In the data rows, the value 128 means zero.
Here are some numbered points:
[127 127 132 107 174 158 107 156 148 143 117 117 145 108 106 162 139 151
 117 111 122 135 147 189 128 177  75 130 153 127 112 126 117 108 120 135
 146 150 119 148 114 140 152 111 149 106 149 120 120 119 156 129 131 131] 0
[162  94  79 152 152 133 152 174 146 123 153 126 111 113 197  76 149 240
 117  68 135 141 117  94 142 110 124 140 157 145 159 208 146 139 109 111
 113 161 133 106  93 131 152 127  59 178 220  99  78  70 165 124 166 132] 1
[140  72  97 167 126 132 153 140 118 160 155 156 159 107 185 145 137 124
 160  95 161 129 109  87 137 125 127 127 116 142 142 122 130 140 170 119
 130 104 122 111 130 119 130 124 141 157 125 157 161 123 135 136  89 124] 2
[158 198 238  12  88 184 191 161  68 165  93 130 103 148 136 139 206   0
 151 175 208  55  51 165  90  99 134 169  44   1 179  81 118  75 140 115
 176   5 242 243 194 214 191 181 160  81  25 160 145 167 168 168  42 251] 3
[125 122 123 112 117 140 128 149 135 136 147 125 111 121 136 143 124 126
 133 136 113 133 129 119 117 126 139 130 128 118 132 129 123 136 109 156
 144 133 137 145 133 138 111 128 120 143 119 114 147 138 143 122 129 108] 4
[138 147 148 151 116  60 129  93 114 101 113 164  92 135  85 123 108 167
 130 116 143 149 124 168 125  90 156 127 174 106  62 154 148 145 138 125
 111 101 145 105 100 100 122 146 125 109 185 105  89 134 116 145 129 112] 5
[110 147 114 130 151 200 102 166 194 132 171 112  98 134 154 160 121 142
 123  94  96 122 121 145  56 135 114 116 170  84 117 134 116 139  90 199
 178 124 191 164 163 158  97 124 108 148 123 100 160 121 166 128 137  77] 6
[ 99 145 126  98 133 131 117 142 105 156 117  99 131 126 121 109 129 152
 123 145 120 126 169 117 161 107 109 153 132 138 102 105 138 132 122 131
 133 131 141 126 143 158 127 112 105 143 119 100 129 163 152  92 127 137] 7
[124 132 130 117 131 132 127 135 120 142 119 115 134 124 129 123 128 137
 128 128 119 132 142 125 141 125 127 140 130 130 116 114 131 127 125 130
 130 125 134 130 132 139 132 127 122 131 118 124 132 135 138 117 125 132] 8
[131 122 119 153 116 116 123  96 133 105 130 120 119 132 114 144 127 107
 112 142 130 114 140 155 140 140 140 126 147 136 151 146 150  98 114 128
 120 142 113 148 135 145 109 143 149 118 121 134 121 121 114 161 136 114] 9
[ 74 169 216 102 193 123 140 175 152  67 100 160  63 103  90 108 103  75
 104 138 148 100 142 180  88 149 204  27 105 125 104  87  82  89 124  91
 147 114  79 112 111 133 173 136 203  77 171 180 109  96 150 187 135 132] 10
[134 129 102 163 149 121 104  81 138 115 122 120 152 143 102 133 144 113
 113 122 133 114 126 155 118 128 126 100 157 109 176 156 155  65 123 133
 136 131 120 153 155 161 102 156 183 110 116 127 112 110  88 187 170 125] 11
[122 131 132 165 128 107 117 100 106 105 111  80 105 128  93 142 136  97
 130 158 130  93 161 151 162 148 161 108 143 132 182 172 179  74 107 139
 125 163 124 180 152 164  71 150 167 116 124 134 127 125  89 177 148 106] 12
[125  90 108 162 139 139 143 120 177  90 131 168 165 105 166  92 130 255
 112  51 113 135 132  82 152 118 105 126 142 172  75 245 120 199 147  92
 113 191 124  78  98 131 176  56  62 236 252  91  86  67 135 183 194 152] 13
[115 158 122 115 130 137 110 141 112 142 133 105 127 125 116  98 122 138
 127 151 111 139 150 125 149 118 105 146 133 132  97 111 128 119 114 137
 127 104 140 142 142 160 133 130 125 128 116 113 122 150 138  95 132 142] 14
[125 121 139 171 136 127 106 114 131 129 134 125 140 155 121 117 106 108
 122 101  97 106 112 102 114  99 160 108 102 116 168 151 106 129 173 113
 113 118  73 101 117  86 117 131 170 132 148 138 140 155  86 195 112 152] 15
New points follow, each followed by the numbers of its two nearest points above by angle, nearest first.
[168 148 147  82  50 108 188 153  97 129 100 157  85 124 101 113 122 163
 130 137 130 109 121 150 145 125 168 111 118 113 110 138 117 128 139 120
 103 110 115 122 121 108 153 141 138 108 135 134 124 138 133  70 125 135] 5 3
[150  71  79 155  20 185 124  66 244 178 118  86 250 198 174 136  40  67
  46  37  48 184  19   0  48 130  96 104   0 202 202 175  43 131 182  92
  35  74  40 136 138 121 135 137 145  74 222 176 160  79   0 145 181 202] 15 2
[150 135 137  92 156 140 106 164 104 138 112  97 102 125 126 118 159  98
  87 118 113  83  98 129 134 117 147  97 106 109 155 110 112 113 143 130
 137  92 128 144 143 129 118 152 139  91 109 141 123 144 113 148 136  95] 3 10
[108 149 149 195 140 101  65  23 168  95 140  94 115 181 104 157  71 138
 127 172 104 148  74 190 113 131 133 148 142 136  97 126 135 153 135 118
 143 141 153  86  75  80 151 100 149 116 113 103 142 171 105 151 142 117] 5 15
[133 113 102 130 143 134 119 121 152 111 126 147 145 151 141 131 136 171
  90 107 130 152 148 117 109 129 112 140 152 135 111 153 128 127 121 126
 137 126 134 116 123 143 139 113 105 158 154 113 102 101 143 138 158 134] 13 1
[152 119 123 134 146 128 147 144 115 147  98 163 120  80 152 103 144 129
 127 153 163 132 100 138 188 115 154 136 135 148 118 132 125 148 158 134
  96 137 145  89 112 109 152  74 120 145 130 149 128 115 150  80 126 128] 2 1
[117 119 131 138 161 168 101 127 159 163 197 167 139 111 189  94 161 121
 145 104 111 170 167 110 103 167 121 110 160 106 130 149 117 179  86 146
 180 139 151 135 132 112 106 124 137 176 172 123 123 132 201 185 127 110] 6 4
[126 122 145 171 117 134 133 109 142 125 120 156 144 140 141 142 138 142
 133 122 125 132 106 141 146 136 140 145 154 139 133 144 137 144 143 136
 112 163 117 124 106 104 131 106 158 140 136 134 122 126 128 119 116 147] 13 15
[124 119 129 137 117 106 129 114 129 119 124 133 129 134 104 140 118 143
 135 122 138 134 124 139 130 117 136 116 139 125 112 127 142 136 142 119
 110 117 125 115 116 120 136 137 123 124 149 121 111 125 121 121 126 118] 5 13
[129 108 146 123 132 130 123 176  66 105 125 137  84 102 154 111 154 171
 166 121 128 103 148 134 159  77 183 101 133  94 117 127 136 131 170 119
 149  85 129 147 133 144 162 138 160 139 144 131 108 142 146  94  83 144] 3 8
[132 107  85 106  72 125 171 116 144 135 128 109 153 130 142 158 115 122
 102 103 129 154 131  45 117 140 110 120  93 161 129 136  97 140 140 127
  72 107 102 121 121 126 142 140 109 113 147 125 150 120 105 107 103 125] 2 13
[136 122 118 127 106 128 134 122 127 132 135 107 144 142 136 134 114 130
 122 112 130 131 121 105 130 120 125 119 117 131 140 144 137 123 137 118
 103 114 106 129 123 139 141 140 124 124 130 132 134 127 111 124 132 126] 15 2
[146 128 136 142 120 106 139 103 126 128 121 148 117 133 117 128 127 151
 129 121 138 137 127 139 127 133 135 114 148 124  99 137 141 135 129 130
 119 113 129 119 119 122 138 128 134 114 155 115 118 120 137 110 121 118] 5 13
[142 124 130 127 141 141 147 204 102 104 136 164  89  99  86 123 126  91
 131 166 124 129 146 121 127 117 144 122  96 124 101  85  76 100 128 122
 146 141 154 114 144 136 151 116 147 122  99 132 140 112 139 103  94 140] 10 3
[165 151 142  71 103 139 160 123 143 173 111 160  96 147 124 110 136 137
 134 104 140 113 167 179 103 153 165 120 135 111  66 157 117 171 142 123
 145 132 131 126  96  76 145 113  95 136 160 136 128 115 156 107 131 130] 5 13
[127 121 130 121 136 143 121 146 132 144 117 118 142 114 143 126 129 131
 127 123 130 128 137 122 137 148 120 137 132 137 126 130 119 136 130 133
 137 144 128 131 128 130 144 116 130 126 132 134 123 124 138 125 123 130] 0 8
[114 138 123 149 146 126 116 124 144 131 125 132 129 146 125 122 128 136
 117 116 127 129 120 125 125 109 131 138 137 124 110 127 136 134 137 132
 130  94 136 119 114 127 107 124 129 135 139 108 121 128 143 134 126 140] 5 13
[ 96 127 134 100 145 144 135 156 134 151 118 133 133  95 157 146 135 143
 126 121 151 110 147 140 140 179 122 134 150 153 120 132 117 139 120 132
 147 157 127 135 122 107 148 113 126 141 145 137 122 131 152 118 125 122] 0 13
[122 123 130 120 134 137 129 145 129 139 118 115 128 115 140 130 132 128
 129 122 136 120 128 130 129 142 126 133 138 126 131 139 127 142 130 132
 139 148 121 131 129 131 138 122 135 122 134 133 127 123 139 124 135 127] 0 1
[140 138 129 128 118 121 152 108 152 106 136 141 146 165  87 166 121  80
 112 121 132 128 101  72  82 144 154 112  94 135 138 115  94  97 121 127
 121  68 108 103 138 111 107 135 116 111 124 122 132  93  92 172 134 123] 15 11
[117 151 144 141 136 121 111  87 149 104 130 147 118 139 104 148 133 129
 120 150 119 126 125 158 129 127 131 131 136 139 104 117 111 129 108 130
 137 139 137 124 114 110 138 120 126 117 109 121 126 142 122 142 130 127] 5 9
[127 141 139 135 155 144 144 198 148  73 147 184  96 176  95 125  98 157
 155 124  95  93 101 115 111  93 174 116 106 130  94 118  71  99 116 120
 164 134 144  95 104 119  97  89 110 155 135  93 174 140 134 184 153 128] 10 6
[120  53 184 159 204 122  65 150 141  74  91 210 120  77  64 161 181  82
 186 169  86 150  76 172  89  60  90 103 114 137 133  30  71 152  99 111
 208 192 131  87 185 108 140 109  99 100 146 182 159 135  77 232 133 103] 10 15
[139 116 135 133 130 113 142  77 125 146 145 128 132 137 179 101 128 106
 109 128 141 148 116 108 118 118 127 131 115 125 129 135 164 165 129 127
 115  85 133 130 116  99  95 151 112 130 126 140 112 129 143 128  89 131] 2 5
